Each row has a name. Each question is about the rows just above it.

[-13.7 -23.8  14.9  33.6 -51.7  32.2  20.2  13.6  21.5  11.4] -> z_208
[-11.6 -19.6  12.1  26.2 -45.3  28.1  15.7  11.2  18.9   7.1] -> z_626
[ 37.2  49.6 -20.6   3.0  77.4 -28.8  -8.0  10.6 -34.9  15.3] -> z_837
[ 44.3  59.2 -23.4   7.4  88.4 -30.9  -8.4  15.2 -41.3  18.5] -> z_964
[ 49.3  64.1 -28.2  17.6  91.6 -30.5  -5.1  21.6 -45.7  26.5] -> z_821
[ 48.4  62.1 -32.2  29.9  83.5 -28.5  -4.4  25.8 -51.5  29.3] -> z_634
[-12.6 -22.6  16.1  31.7 -49.7  32.4  19.2  12.9  23.1   9.6] -> z_404
[ 15.9  25.3  -4.5 -24.1  48.9 -20.8 -10.7  -6.1 -12.2  -4.5] -> z_968
[ 51.0  65.6 -32.8  31.4  87.7 -29.0  -4.0  27.6 -53.4  30.9] -> z_231
[-15.6 -26.1  19.5  35.5 -61.5  40.8  23.6  16.5  28.3  10.8] -> z_639
[ 43.2  55.7 -31.0  27.2  75.6 -27.5  -4.7  22.8 -49.0  26.7] -> z_812
Among the named rows, does one hold [-31.0  27.2] next to each other, in this order?
yes
Does one of the named rows hold [ 37.2  49.7 -20.6] side by side, in this order?
no
Does one of the named rows hold [ -4.4  25.9 -51.5] side by side, in this order?
no
Is [-20.8 -10.7  -6.1] printed in one of the named rows, side by side and in this order?
yes
Does one of the named rows hold [-49.7  31.7  16.1 -22.6 -12.6] side by side, in this order?
no

[  1.4  12.7  13.0  49.5 -14.3] : z_743
[-42.5 -35.4 -36.2 -33.3  11.3] : z_784
[-49.6 -35.1 -53.4 -29.3  16.0] : z_106
[-73.2 -44.1 -43.6 -25.8   4.5] : z_258
[-42.5 -35.4 -36.2  -0.9  11.3] : z_298
[ 10.9   2.3  15.8  56.3 -15.2] : z_947
[  3.8   2.0 -26.1 -49.1  14.7] : z_19
Is [15.8 56.3] printed in one of the named rows, side by side and in this order?
yes
Is [-42.5 -35.4] printed in one of the named rows, side by side and in this order?
yes
Is [56.3 15.8] printed in one of the named rows, side by side and in this order?
no
Among the named rows, does one hold [  1.4  12.7  13.0  49.5 -14.3] next to each other, in this order?
yes
Is [ 14.7 -49.1] printed in one of the named rows, side by side and in this order?
no
Among the named rows, does one hold [-53.4 -29.3  16.0] next to each other, in this order?
yes

[ 76.1 -23.6 -34.5   6.2  61.4  31.8 -71.5  53.1  19.6  80.3 -38.0 -20.1
 -77.3  49.4  18.5 -15.7  72.4 -69.7  36.1  79.8 -38.0 -62.9  37.0] = z_978
[ 48.2  75.1  81.8  79.5 -63.2  39.6  67.1  80.8 -13.2  34.1 -64.3 -68.1
 -78.8 -15.3  57.7  47.2   4.9 -82.3  62.3 -88.1 -76.1  34.7 -74.9] = z_669
[ 75.4  51.0 -87.2 -46.5 -54.0  88.4  48.7 -46.8  74.7 -84.5  73.0  57.2
   2.6 -21.4 -30.7 -51.6  78.3 -63.1 -72.4 -38.5  34.2 -24.1  -6.9] = z_375
[-63.9 -29.9  12.2 -48.9  46.3  -4.0   0.4  -5.5 -45.6   1.4 -53.9 -59.2
 -15.4  75.2  38.4  16.0  82.8 -86.9  50.0  48.7 -16.2 -56.0  63.9] = z_986
[-24.9 -35.3  64.7 -67.4 -16.8 -49.1  73.6  50.4  78.3  76.0  41.9 -16.6
 -32.0  86.8  62.6   7.9 -28.6  -9.7 -25.1 -32.7  -6.9 -34.4 -70.7] = z_732
[-33.3  68.6 -64.6 -76.5 -44.1  32.3  35.4   9.8 -11.5  61.4 -24.1  84.9
  49.1  24.7 -52.7 -78.7  46.9   8.3 -74.0 -18.4  81.9 -76.5 -60.1] = z_588
[ 81.8  -7.6  -9.7  -5.3 -89.7  57.9  89.1 -54.1 -55.0  -5.1  46.7  16.5
  -0.9  79.3 -35.2 -84.7  30.7  30.6 -12.7  70.4   3.4  41.2  68.1] = z_18
[  7.4  27.5 -21.3  65.2 -56.8   6.3 -78.5  55.5 -18.4 -54.2  -4.1  -5.6
  55.8 -10.2  57.4 -55.5  51.9 -79.3  32.5  23.7 -30.1 -33.7 -54.8] = z_913
[ 76.1 -23.6 -34.5   6.2  61.4  31.8 -71.5  53.1  19.6  80.3 -38.0 -20.1
 -77.3  49.4  18.5 -15.7  72.4 -69.7  36.1 -73.0  41.5  11.3  11.4] = z_816
[ 38.4  11.5 -24.0  75.6  40.7 -76.1  11.2 -78.8  50.8 -75.3  24.9   1.0
 -18.3 -38.1  26.6  39.4  43.8 -51.0  29.9  -9.1  55.3 -44.2 -45.5] = z_745
Does one of the named rows hold [15.9 82.8] side by side, in this order?
no
Is [-73.0  41.4  11.3] printed in one of the named rows, side by side and in this order?
no
Does one of the named rows hold [ 35.4   9.8 -11.5  61.4] side by side, in this order?
yes
Does one of the named rows hold [-87.1 -46.5] side by side, in this order?
no
Is [ 72.4 -69.7] printed in one of the named rows, side by side and in this order?
yes
Does one of the named rows hold [-87.2 -46.5 -54.0  88.4  48.7] side by side, in this order?
yes

[ 37.3 -19.0  -4.5 -32.6 -27.7 -48.3  16.7   8.3 -23.4   3.0  45.8   4.9
  -9.2  70.4  35.6  -1.5  36.9  -4.3] : z_472
[ -9.0  30.3 -41.8  43.9  24.1  -3.3 -42.4 -20.3  13.3  46.2  11.2 -19.2
 -50.4   0.2 -12.7   3.7 -24.5  -6.5] : z_268
[  8.5  -8.7 -54.7  34.1  -8.5  16.6 -10.1  -9.2   1.4 -47.3 -48.6  13.9
 -12.1  51.7 -20.8  -9.8 -22.2 -21.3] : z_485
[-23.9  -0.7  11.5  15.6  46.5  46.6  24.6 -20.5  14.4 -19.8 -59.8   3.4
  43.3  28.5  -7.8  20.0 -14.1   6.3] : z_421
[ 37.3 -19.0  -4.5 -32.6 -27.7 -48.3  16.7   8.3 -23.4   3.0  45.8   4.9
   5.0 -72.2   2.9  -8.1   1.3   9.6] : z_522
[ -6.8 -19.1  32.9  -7.5  26.2  35.8  46.3  -4.7  12.0 -29.4 -55.7   7.0
  59.2   8.4 -10.4  19.2  -1.7   7.1] : z_336
[-27.7  14.4  33.0 -20.2 -22.8   6.1 -24.0  16.1 -13.6 -26.9  27.9   8.7
  -6.8  55.4  48.2 -22.5  48.1  -7.5] : z_973
[ 50.3 -22.1 -40.5  29.5   0.1 -13.6  26.8 -13.7  14.5   5.3 -17.6  -7.2
  -6.4 -45.8 -55.6  23.9 -33.3   4.9] : z_604
Is [ 26.8 -13.7  14.5   5.3] printed in one of the named rows, side by side and in this order?
yes
Is [-42.4 -20.3] printed in one of the named rows, side by side and in this order?
yes
Among the named rows, does one hold [-22.5  48.2  55.4  -6.8] next to each other, in this order?
no
Among the named rows, does one hold [ 26.8 -13.7] next to each other, in this order?
yes
Among the named rows, does one hold [  3.0 -23.4   8.3] next to each other, in this order?
no
Among the named rows, does one hold [  7.0 -55.7 -29.4  12.0] next to each other, in this order?
no
Among the named rows, does one hold [-54.7  -8.7] next to each other, in this order?
no

[-94.5   3.2 -48.3   9.2  26.3  31.3 -29.2] : z_33
[ 25.1  30.8  15.8 -12.5  -6.0   9.3   9.4] : z_922
[ 61.1  56.7  16.9 -24.8  -4.2  17.0  74.5] : z_308
[-29.5  -5.9 -22.0  10.1  13.5  -8.4 -16.7] : z_592
[ 25.1  11.8  15.8 -12.5  -6.0   9.3   9.4] : z_84
Does one of the named rows hold [ 13.5  -8.4 -16.7] side by side, in this order?
yes
Among the named rows, does one hold [-12.5  -6.0   9.3] next to each other, in this order?
yes
Is [-22.0  10.1  13.5  -8.4 -16.8] printed in one of the named rows, side by side and in this order?
no
Among the named rows, does one hold [  3.2 -48.3   9.2  26.3] next to each other, in this order?
yes

